(in the rows, 128 means zero)
Rotation paths and how fast each direction turns (degrees per step)
Each turn is a multiple of 5 degrees from 10 to 175, or 0.
Each row of a path follows its step; steps can be skipped.
path 1
step 0: [114 117 127 119 136 131 143 126 128 120 127 132 131 132 130 119 133 135
 125 123 140 119 130 121 131 132 119 126 130 124 128 130 129 136 133 137
 130 127 135 127 136 118 147 120 131 120 131 125 114 141 123 147 124 135
 122 144 135 122 124 135 136]
step 2: [119 127 122 121 129 113 128 129 131 130 119 113 123 137 135 142 123 128
 118 128 138 122 124 124 128 135 118 122 141 115 130 126 130 124 129 117
 127 128 116 138 139 126 126 118 129 127 127 119 130 142 141 117 132 135
 131 132 125 142 138 140 136]
step 5: [112 133 117 134 117 122 130 122 137 128 121 115 131 142 135 141 124 122
 119 132 131 131 130 120 134 123 134 127 118 143 129 121 125 114 131 121
 113 130 115 128 128 125 130 118 129 129 117 128 130 136 122 130 126 121
 135 139 133 125 136 125 112]
step 7: [119 113 123 136 136 129 136 132 129 131 139 139 135 134 128 128 128 123
 129 125 138 124 133 117 141 136 129 143 128 126 121 144 129 138 127 122
 118 126 128 131 124 134 148 126 133 134 116 122 123 124 118 126 132 136
 126 141 131 121 120 142 122]
step 9: [125 126 124 124 136 126 130 117 115 128 129 124 143 129 135 124 128 142
 132 117 135 116 134 125 135 138 117 121 146 121 132 121 118 133 124 127
 133 129 108 117 135 136 127 120 122 135 125 132 133 134 125 124 128 136
 137 134 124 143 124 138 137]
step 12: [118 125 111 127 130 126 110 135 129 121 118 117 131 139 128 130 129 126
 126 137 124 118 130 130 139 115 127 126 133 139 140 117 113 122 117 125
 123 129 121 109 133 132 130 126 129 132 117 136 123 131 118 139 129 133
 135 121 123 130 129 135 124]
step 14: [129 116 134 135 127 137 135 138 137 129 115 125 138 126 134 115 124 120
 120 127 124 121 126 127 141 129 114 149 122 133 127 133 130 122 135 122
 124 127 128 139 135 128 140 124 139 133 122 135 132 132 121 130 140 133
 147 136 132 123 122 129 118]
step 17: [135 138 129 134 137 137 141 121 128 133 144 119 124 121 136 123 114 115
 118 126 108 120 131 128 127 132 112 133 130 129 137 135 137 130 130 134
 119 129 123 118 120 138 128 123 137 122 126 137 136 123 123 135 127 138
 134 136 133 132 130 130 132]
step 18: [119 121 113 124 138 113 135 119 120 125 139 118 123 137 124 140 127 127
 127 117 119 125 133 128 132 120 122 122 125 117 120 131 132 114 107 123
 128 124 124 134 134 134 135 119 127 123 122 137 132 126 136 126 129 117
 133 138 132 136 137 136 125]
step 21: [122 121 129 140 125 126 121 123 130 130 117 122 128 136 119 133 125 117
 120 130 123 127 120 128 128 128 127 140 120 134 125 124 128 117 121 115
 125 114 118 128 127 128 135 117 121 132 124 124 119 127 138 114 153 124
 146 132 126 129 121 138 121]
Speeds:
[133 130 130 128 126 129 124 127 125 127 130 128 124 129 125 124 123 123
 126 132 128 129 128 127 126 126 128 126 127 128 129 128 127 131 128 130
 125 125 128 126 130 130 127 128 129 130 128 128 127 130 128 130 132 129
 128 125 129 125 129 127 124] -> 160
[128 124 128 130 133 128 129 132 129 128 128 126 129 128 129 129 125 128
 126 129 128 126 129 130 128 126 128 128 126 129 126 128 127 132 132 129
 127 130 125 129 129 127 126 128 126 133 126 130 130 124 127 129 127 132
 125 125 125 132 128 130 128] -> 140
[132 129 125 128 128 127 128 128 131 129 129 126 131 128 124 127 124 126
 128 125 131 130 133 131 129 127 127 125 132 125 126 128 127 129 130 128
 125 129 130 131 132 128 127 128 128 126 127 125 128 130 131 129 126 125
 127 130 128 127 126 129 132] -> 160
[128 128 133 131 131 128 128 129 125 126 129 128 131 130 125 127 127 128
 129 129 127 127 125 126 129 130 128 128 129 126 131 128 129 131 131 126
 128 129 134 126 125 127 128 128 127 129 130 127 129 127 123 130 128 128
 125 132 128 125 128 129 132] -> 110
[126 127 128 125 129 128 126 126 127 132 127 128 131 125 127 125 127 132
 127 130 129 127 130 126 123 129 129 127 127 127 129 127 128 127 124 132
 127 127 130 131 125 130 130 125 129 131 128 126 127 126 126 129 126 129
 125 126 123 125 124 129 128] -> 115
[125 125 129 126 127 128 129 127 127 124 128 127 124 129 127 128 132 129
 126 128 124 130 127 129 129 128 132 126 127 128 127 130 131 129 131 130
 124 126 126 129 128 126 130 126 125 131 128 127 129 129 131 131 129 122
 127 131 125 130 125 126 129] -> 140
